Rotation paths and how fast each direction turns (deg/step):
Each turn is a multiple of 5 degrees from 10 to 175, or 0.
Each row of a path follows its step; steps can be skipped.
path 1
step 0: [  0 -24  13 -14   2  10  15   1  16   1  23  29 -12 -26  14  12   7  -5
   8  -8  -3  -1  13  23 -18 -11 -10 -18  15  29   9   3  15 -12 -21  31
  23  30  -9 -13  -1 -12  15  15   2  12  19 -36   7  -4  16   5  -2 -27
  16   3  21 -20 -14   1   8  -1  -6 -29   6   0   2  -9  -4 -12  23 -45
  -8 -13  19   1  20  25 -13 -12  -1 -15   8]
step 14: [ 26  -2  29   6 -14   6 -11 -13 -32  17 -27 -12   8   1 -14  -1 -27  17
  31  14 -18  11   1 -27   5 -20  -2  -5 -11  11  -3   1 -19  11  -6  -7
  -9  16  -7  12 -21   7  -5 -24  18   7 -29   4  29  14 -45   9  24   2
 -25  -4  12   3 -13  30   7   6   6   6 -22 -20  -1  26   7  -7 -33   4
  -5  10   4   0  -5   8  17 -11   7   7  -5]
step 15: [-11  -7  -2  -8 -21  16  -3 -30  20  22  -6   8 -10   0 -11   7  44 -18
 -13   8   8 -15  12 -10  26  29 -15  -1   0 -19  -9  25 -18 -11 -23   6
   2   1   1  13  17  -3   8 -14   5 -22   6   4   0   3   4  -1 -12  14
  -4   3 -21  32  -1  24 -10  -9  12  20  26 -16   6 -55  -8 -17  -2   9
  -8  21  -2  -7  14   1 -19 -20  -5 -25 -23]
step 21: [  1 -14 -32 -32  -9 -21   1   3 -25  -5  -4   9 -39  -2 -19  19  -1 -15
 -27  28   7 -15   2   7  28  -3 -38   3  -7   3 -10 -21   8  20  -2   9
  -5  18 -33  13 -15 -18  12 -25   6  24  -9  -3 -13 -12  17  -4  -9   8
   4 -15  -3  -5  -1   2  21   8 -25   3   1 -23   3   8  -7  -4 -29  -5
  -1  -7   5   6 -26   9  23  -1 -22   5  29]
step 25: [ 19  -1 -17   3  13 -13 -23  -4 -14   5 -38  -6  14  -8  21  16   7 -20
  -5  -5  -8  -3  -3 -20   9  -4 -19  24  -5  16 -23  19   6   5   2 -21
  25   3 -10 -20 -20  -1  -8   2  14  11  -3   0  -4  19   5  -2 -24 -14
 -15 -16  10   1  -5  50 -11  10   5  -7 -11 -15 -18 -12  26 -24  48  16
 -23 -26  -3  19  10  17  16   5  -6  12   1]
step 30: [ 18  -5   8  -9 -16  15 -13   6  11 -16  10  21  22 -20 -15 -16  -1  16
  -7  19 -10   1  -2   3   8   4  19 -15 -38  -2   4  17 -12  16  -5  -8
  -7  10   6  -9  19 -14  -5   5  -1  30  15 -22  -2  19   1  26  12  18
  -6  20  40  31   1  34   7   7  24  -9  -5 -21  14  37  32 -17  26   9
  -2  -7  -8  -8   8  14   8  -8 -15  17   9]
step 36: [-13 -16   7  -9 -14  -6   5  -1  38  17 -16  -3 -20   6   6 -19  29   5
   8  -1 -16 -19  11  36  19 -20  11 -24  -5  23  -5  14   6  13  25 -22
  24 -13 -26   7   6   5  -5  17 -28 -12 -31 -16  13 -41   6 -19   3  10
 -10  -6  -9 -18   0   5 -18   3  -7 -15   4   8   7   0   5 -12  45  29
  -4  -6   8  22  -6   8  -7   6   2   6   4]
step 37: [ 18  26  17   5  27   7   8  14  -7   7  -6  -9 -24 -21  -7  41  11   0
   1   5   7  -4  -6  10  -5 -31 -12 -20  16  -3  -3   8  11   6  -1  13
   9  11 -11 -24 -40  -5 -21  -4   8  22   5  13  -6   2  23  37   9  17
  22 -24  22  -5   8   4  31 -35  -4  10 -14  -5   3  20  16 -17 -19   3
  10 -13   6  -7   4  -4 -11 -28   6 -15  22]
step 38: [-19  17  -5 -23   2  21  -5   5  -7   4  -1  21  24   0  -7 -14   5  21
   0  22 -29   3  -9  27 -17  28 -17   3 -15  10  -7   0  19  25  14 -23
   7   6  -9   0  37  -9  13  13   6  11  13 -13 -19 -10 -17  -2 -20   3
   7  11  23  26 -19 -26 -21   4  28 -12  -4 -21  14 -13   3 -10   7  -8
 -10  16  -7 -32  31   5 -27 -24  -5   0  13]
step 39: [-26 -12   8  13  24  15 -12   2  14 -17  11 -17 -24   2   5 -11   0  16
  -7 -26   2  -1   7  28  29 -27  27   2  -7  18  17  -3 -26   3  -6   4
  -9   8  -8  -3  -8  10   9 -13  -6 -11   7 -10  28 -22  30  11   7 -18
   5   8 -22 -11  -6  -3   3  14   8 -19 -17 -20  -7  33 -35 -16 -10 -35
  20  24  14  -2   5  20   2  -3  30  -6  -5]
Speeds:
[-2  1 -2  1 -2  0 10 -5  4  3  1 -4 -2  3  2  8 -4 -2 -6 -4 -1 -6  1 -6
 -4 -5  3 -1  1  7  5 -3  1  6  0  1 -5  4  5 -4  3  2  1 -3 -4  2 -1  1
  2 -3 -3  1 -5  3 -1 -3 -2 -3 -1  0  3 -1 -3  7 -6  0  3  6 -1  0 -5 -3
  1  4 -1  5  2 -1 -3  4 -2  4  5] -> 140
[  1  -3   2   5   1  -4   4  -1   6   6   3   2  -1   3  -4   1   3   3
  -5   5   2  -1   0  -1   1  -2   2  -5   1   1   3   2  -2  -2  -3   7
   2 -11   5  -2  -6   2   0   5  -2  -6   2   2   5  -4   0  -3   3  -5
   3   1  -5   0 -10   2  -4   5   1  -5   6  -1   1  -5   0  -1  -1  -5
  -1  -1  -4  -1   1  -2   3   1   1   3   6] -> 90
[ 0  1  1  2  2 -1 -3  0  0  3 -4  0 -3 -2  2  2  2  1  0 -6 -2 -1 -8  2
  2  1  3 -4  5 -4 -3  2 -3  3 -3 -1  1  2 -1 -2 -2  1  1 -5 -3  2  2  1
 -2  3 -3 -1 -6  0  2 -4 -6 -4  3 -8  2 -7 -1  1 10 -1  0 -1  7 -1  5  0
 -4  2  0 -2  5 -9  6 -1 -8 -1  8] -> 85
[ 2 -1 -1  1  1 -2 -1 -3  3  3 -2  6 -1  8  1  1  4  4  7  3  2  0  5 -3
 -1 -5  4  5 -2  0  1 -4  7 -1  0  2  6  6  3 -3 -2 -3 -1  0  7 -3 -4 -2
  5 -1  2  6 -4 -3  2  4 -3 -5  5 -1  0 -3 -1  2  1  0 -1 -3  6  4  2  4
 -5  0 -6  0  4  0 -4  5 -3 -1 -6] -> 40
[ 0  0 -4  7 -1  5  0  3  4 -1 -3  2  0 -5  5  0  0  5  3 -1  4 -2 -1 -2
 -1  3 -2  3 -5  7  3  1 -1 -2  4 -2 -1  5 -2  6 -6 -1  9 -2  4  0  0  2
 -1  1 -1 -2 -1  3  3 -4  0 -1 -9 -2  5  5  0 -5 -3  0 -6 -4  4 -3 -5 -8
 -1  1  4  0  4 -4  2  6 -1  0 -5] -> 55
[  3   2   0   1  -6  -8  -3  -7  -1  -2   4   1  -5   0  -1  -4   2  -1
  -1   3   7   2  -3  -5   2   1  -5   5   1  -2  -2  -5  -3  -3  -4   2
 -10   1   0   0   0  -1  -1  -2  -1   2  -4   2  -6   4  -1   1  -5  -6
  -3   4  -1   1   0   2  -3   9  -1   2  -2   0  -3  -2   5  -1   2   0
   1  -1   1  12  -2  -5   1  -3  -4   2   1] -> 10
[ 0 10 -9  1 -1  5 -2 -1 -1 -3  1  1 -4  2  3 -4 -2  8 -6 11 -4  2  1  8
  5 -2  0  4 -3 -3  9 -5 -2 -3 -1 -2  0 -3 -4 -3 -1 -2 -1  0 -5  4  4  0
  3  1 -2  1  2  2  5  0  1 -4  1 -2 -1 -3 -4  1 -1 -5  6  3  4 -1 -1 -5
  0  1 -1  2  1  1  0  0 -1 -3  0] -> 40
